Each row has a name. After each piece below comes the name of the row it's from, unless a question asks for something else. Each question is about the rows just above it. Places in a row count from 0.

j_730: [94, 94, 103, 96, 93, 77, 93, 141, 94, 111, 84, 98, 108, 112, 102, 120, 109, 103, 105, 126, 132]
j_488: [94, 113, 118, 118, 108, 89, 80, 115, 119, 85, 97, 78, 118, 133, 99, 126, 150, 110, 112, 113, 123]
j_174: [106, 101, 89, 114, 73, 101, 100, 66, 106, 135, 54, 101, 133, 133, 80, 54, 130, 135, 100, 101, 101]
j_253: [94, 94, 103, 96, 93, 77, 100, 141, 94, 111, 84, 98, 108, 112, 100, 120, 109, 103, 105, 126, 120]
j_71: [94, 94, 100, 92, 90, 77, 93, 141, 86, 119, 84, 101, 108, 105, 99, 114, 95, 105, 106, 133, 135]
Times [101] occurs in j_174:  5
Every place of [99] in j_488:  14
At which places does j_174 hold [133]?  12 13
Which row holds [94, 94, 100, 92, 90, 77, 93, 141, 86, 119, 84, 101, 108, 105, 99, 114, 95, 105, 106, 133, 135]?  j_71
Which row holds [94, 94, 103, 96, 93, 77, 93, 141, 94, 111, 84, 98, 108, 112, 102, 120, 109, 103, 105, 126, 132]?  j_730
At which places does j_174 hold [101]?  1 5 11 19 20

j_349: [87, 111, 132, 137, 120, 152, 98, 148, 125, 126, 115, 120, 150, 107, 84, 72, 122, 101, 155, 141, 119, 132, 91, 98, 141, 133, 57]
j_38: [61, 45, 47, 48, 50, 39, 40, 38, 46, 80, 42, 35, 53, 33, 50, 37, 122, 116, 155, 141, 119, 132, 88, 102, 32, 40, 142]
j_960: [61, 45, 47, 48, 50, 39, 40, 38, 46, 101, 42, 35, 53, 33, 50, 37, 122, 116, 155, 141, 119, 132, 91, 98, 91, 112, 32]
j_89: [87, 91, 90, 85, 96, 93, 91, 90, 88, 83, 88, 93, 88, 96, 89, 106, 89, 100, 92, 90, 88, 86, 82, 90, 100, 100, 93]
j_745: [101, 103, 109, 101, 124, 114, 90, 106, 99, 118, 92, 102, 120, 102, 93, 120, 99, 97, 120, 121, 119, 114, 107, 122, 108, 107, 93]
Every place of [100] in j_89:  17 24 25
Which row holds these entries in another order? [101, 124, 114, 90, 106, 99, 118, 92, 102, 120, 102, 93, 120, 99, 97, 120, 121, 119, 114, 107, 122, 108, 107, 93, 101, 103, 109]  j_745
Times [99] occurs in j_89:  0

j_414: [55, 92, 101, 83, 124, 137, 91, 93, 140, 82, 77, 39, 60, 65, 79, 99, 116, 87, 153, 189, 53, 109, 128, 113, 174, 125, 84, 75, 29, 83, 156, 87, 93, 97, 123, 110, 133, 76, 98, 92, 101, 65, 59, 84, 139, 154]
j_374: [128, 94, 78, 109, 110, 147, 122, 117, 78, 102, 93, 77, 107, 61, 102, 146, 87, 86, 130, 124, 64, 116, 94, 125, 97, 59, 66, 83, 154, 139, 78, 82, 119, 59, 112, 101, 96, 108, 96, 95, 100, 41, 95, 86, 86, 96]
j_649: [83, 63, 111, 129, 154, 27, 83, 72, 80, 134, 122, 43, 108, 93, 72, 59, 21, 51, 151, 42, 60, 137, 132, 94, 108, 155, 95, 163, 112, 27, 141, 78, 17, 56, 122, 15, 31, 121, 132, 78, 52, 140, 158, 50, 22, 120]
j_706: [64, 93, 86, 82, 109, 139, 96, 87, 124, 95, 78, 86, 66, 77, 102, 94, 107, 83, 110, 147, 59, 95, 122, 96, 154, 116, 100, 86, 41, 94, 119, 97, 96, 117, 112, 125, 130, 78, 101, 102, 107, 59, 61, 78, 146, 128]
j_198: [80, 100, 61, 73, 79, 157, 105, 80, 105, 109, 75, 165, 70, 92, 141, 92, 104, 82, 37, 97, 66, 68, 111, 70, 130, 95, 124, 92, 49, 121, 59, 116, 114, 156, 80, 164, 139, 74, 101, 120, 122, 37, 50, 75, 80, 89]
Places of [80] in row j_198:  0 7 34 44
[128, 146, 78, 61, 59, 107, 102, 101, 78, 130, 125, 112, 117, 96, 97, 119, 94, 41, 86, 100, 116, 154, 96, 122, 95, 59, 147, 110, 83, 107, 94, 102, 77, 66, 86, 78, 95, 124, 87, 96, 139, 109, 82, 86, 93, 64] is which row reordered?  j_706
[80, 100, 61, 73, 79, 157, 105, 80, 105, 109, 75, 165, 70, 92, 141, 92, 104, 82, 37, 97, 66, 68, 111, 70, 130, 95, 124, 92, 49, 121, 59, 116, 114, 156, 80, 164, 139, 74, 101, 120, 122, 37, 50, 75, 80, 89] is in which row?  j_198

j_638: [69, 107, 124, 121, 150, 114, 67, 77, 122, 95]
j_465: [79, 69, 83, 57, 120, 108, 100, 80, 52, 104]
j_792: [168, 102, 114, 131, 109, 103, 74, 101, 109, 86]
j_571: [98, 93, 95, 159, 99, 133, 110, 92, 136, 75]
j_158: [100, 133, 79, 117, 81, 145, 125, 84, 139, 86]
j_415: [123, 78, 96, 85, 127, 69, 85, 127, 127, 119]
j_818: [100, 136, 77, 115, 80, 143, 125, 83, 138, 88]
j_529: [83, 81, 104, 69, 108, 120, 57, 79, 52, 100]
j_385: [95, 150, 67, 114, 70, 121, 122, 77, 124, 107]
j_769: [157, 97, 111, 142, 104, 103, 68, 85, 119, 88]
j_722: [69, 85, 92, 56, 136, 110, 73, 91, 63, 106]
Put [80, 52, 104, 79, 69, 83, 57, 120, 108, 100] back in order: which row is it?  j_465
Which row holds these entries in another order? [119, 127, 127, 85, 69, 127, 85, 96, 78, 123]  j_415
At which places does j_415 hold [127]?  4 7 8
[79, 69, 83, 57, 120, 108, 100, 80, 52, 104]  j_465
The row with [83, 81, 104, 69, 108, 120, 57, 79, 52, 100] is  j_529
Which row holds these entries in another order? [67, 124, 95, 121, 70, 150, 107, 114, 77, 122]  j_385

j_602: [60, 86, 89, 128, 117, 113, 122, 96, 44, 96, 83, 128, 127, 85, 115, 86, 125, 102, 95, 182, 70, 72, 131, 93, 114]
j_72: [84, 139, 106, 103, 132, 68, 131, 89, 93, 106, 91, 169, 141, 126, 112, 100, 97, 91, 75, 80, 35, 119, 119, 107, 102]
j_727: [93, 62, 100, 112, 91, 133, 89, 121, 79, 100, 88, 89, 102, 94, 113, 86, 123, 100, 107, 102, 121, 74, 106, 99, 121]
j_108: [119, 95, 116, 91, 97, 103, 88, 116, 122, 109, 94, 114, 109, 130, 111, 94, 102, 88, 94, 72, 104, 110, 91, 112, 87]
j_164: [73, 95, 84, 117, 106, 105, 113, 87, 65, 91, 99, 93, 100, 69, 96, 100, 107, 111, 105, 153, 91, 80, 116, 87, 114]
j_120: [96, 140, 105, 96, 123, 68, 123, 88, 105, 104, 99, 149, 124, 101, 104, 105, 91, 94, 81, 62, 52, 123, 109, 105, 100]
j_936: [74, 104, 86, 115, 109, 97, 118, 85, 69, 94, 99, 103, 104, 76, 95, 101, 104, 109, 102, 139, 83, 87, 117, 91, 113]
j_366: [104, 130, 116, 92, 120, 75, 113, 101, 117, 110, 93, 161, 133, 143, 114, 98, 96, 84, 76, 54, 56, 126, 105, 114, 92]
j_325: [88, 65, 110, 116, 104, 130, 96, 124, 73, 106, 75, 128, 128, 117, 129, 78, 131, 88, 93, 155, 94, 76, 116, 109, 96]
j_990: [124, 101, 120, 92, 106, 99, 95, 119, 124, 111, 124, 139, 124, 142, 120, 91, 106, 83, 85, 71, 88, 112, 98, 116, 86]
How many times does j_990 hold [124]?  4
Count of [102] in j_727:  2

